Here are some points:
[ 1.7 -1.4  1.2 -0.2  1.3  0.6  0.1  2.9 -0.7  0.8]
[ 1.3  1.   0.5 -0.1 -1.1  0.5 -0.3 -2.3 -0.9  0.2]
[ 0.8  0.1  0.1 -0.3  0.2 -0.6 -0.2  0.6  0.4  0.7]
[ 1.6  0.2  1.5  0.5 -1.4 -0.9  1.4 -0.8 -1.4 -0.4]
[-1.1 -0.3  0.1  0.8 -1.1 -0.3  0.6  0.2  0.   1. ]
[-1.8 -0.1  0.   1.3 -1.4 -0.3  1.4 -0.2  0.   0.3]
[-2.4 -1.1  0.1 -1.2 -2.   0.6 -0.7 -2.  -0.1 -0.7]
[-0.1  1.  -0.2 -0.1 -0.1  0.8  0.2  2.4 -0.1  0.6]
[-0.1 -1.1  0.5  0.8  1.8  0.6  0.7  2.4 -0.2 -1. ]
[-0.9 -0.1  0.  -0.6 -1.6  0.7 -1.5  0.5 -0.2  0.1]
[-0.9  0.5 -0.5  1.6  0.3  0.1 -0.5  0.7 -1.9 -1.1]
[-0.8  2.5  2.  -0.1 -0.5 -0.3 -0.3 -3.2  0.5 -0.9]
[-0.9 -0.1 -0.6  0.   0.3  0.9  0.1  3.5 -0.8  1.3]
Here are 16 more points, each followed by its number:
[-0.8 -0.3  0.2  0.5  2.6  0.   0.   0.5 -1.4 -2.1] 0
[ 2.5  0.1  0.3  0.7 -1.9 -0.8  0.7 -1.1 -1.1 -1.1] 1
[ 0.6  0.9  0.1  0.5 -0.5 -0.4  0.4 -1.5  0.1 -0.1] 2
[ 1.4  0.3  0.2 -0.9  1.4  0.9 -0.2  1.9 -0.7  0.5] 3
[ 1.  -2.3  1.   1.   3.5  0.3  0.3  2.7  0.  -1.7] 4
[-2.4  1.  -0.4 -0.8 -0.4  0.  -1.5  2.2 -0.6 -0.9] 5
[ 0.5  0.4  0.1  1.2 -0.7 -0.7  0.6 -1.2 -1.3 -0.6] 6
[ 0.7  0.1 -1.  -0.3  0.7 -0.2 -0.6  0.4  0.8  0. ] 7
[-1.3  0.2  0.3  0.3  1.  -0.6 -0.3  1.  -1.2 -0.4] 8
[-0.9  0.2 -0.3 -0.1  0.2  0.9 -0.8  1.1 -0.1  1.3] 9
[ 2.  -0.1  0.2  0.  -1.2 -0.5  1.1 -0.7  0.8 -0.1] 10
[ 1.7 -1.2 -2.1  0.2  0.4  0.6  1.   2.2  1.3  2.5] 11
[ 0.4 -0.2  0.2  0.3 -0.8 -1.1  2.  -0.1  0.6  0.8] 12
[-1.5  0.6 -1.5  1.9 -3.4 -3.7  0.1  0.6 -2.   2.2] 13
[-0.8  0.  -0.6 -0.1  0.4 -0.2 -0.1  1.7  0.  -0.3] 14
[-0.5 -0.3  1.  -1.2  2.9  1.7  0.4  0.7  0.6  0.1] 15
Which two of these numbered points are nearest to each point below by angle, seen from the average point of the first points? Their numbers follow each, nearest first.
[ 0.9  0.4 -0.6 -1.   1.  -1.3 -0.6 -0.1  0.7 -0.2] > 7 2
[ 0.9 -0.1 -1.2 -1.   1.2 -0.8 -1.3  0.6  1.5  0.3] > 7 14
[-3.1 -0.6  0.2 -1.4 -0.6 -0.4 -2.1 -1.   2.1  1.5] > 9 5
[ 0.4  1.4  0.1  0.7 -0.4 -0.6  0.3 -2.   0.2 -0.6] > 2 6
[ 1.1 -1.8  0.1  0.5  1.6 -1.4  0.7  2.4 -1.3 -0.3] > 4 3
[ 1.4 -1.6  1.  -1.   0.5  2.2 -1.3  1.  -1.4 -0.2] > 3 4
[-1.7  0.6 -0.6 -1.5 -0.6  1.2 -0.7 -1.7 -0.6 -0.8] > 5 2
[-1.4  0.3 -0.4  0.6 -1.9 -0.6  0.   0.2 -0.3  0.4] > 13 5
[-1.6 -1.1  0.9  0.4  0.8  2.3  2.4  0.3  2.9  0.4] > 15 11
[ 2.7  0.4  1.4  2.  -0.1 -1.7  1.  -1.7 -1.1 -0.8] > 6 1
[ 0.9  0.6 -1.4 -0.3  1.4 -0.3 -1.   1.   1.1  0. ] > 7 14
[-2.1  0.   0.   0.4  1.7 -1.  -2.   0.4  0.2 -1. ] > 8 0
[ 0.1 -1.3  0.   0.   1.9 -0.5  1.   2.1 -0.3 -0.4] > 4 14
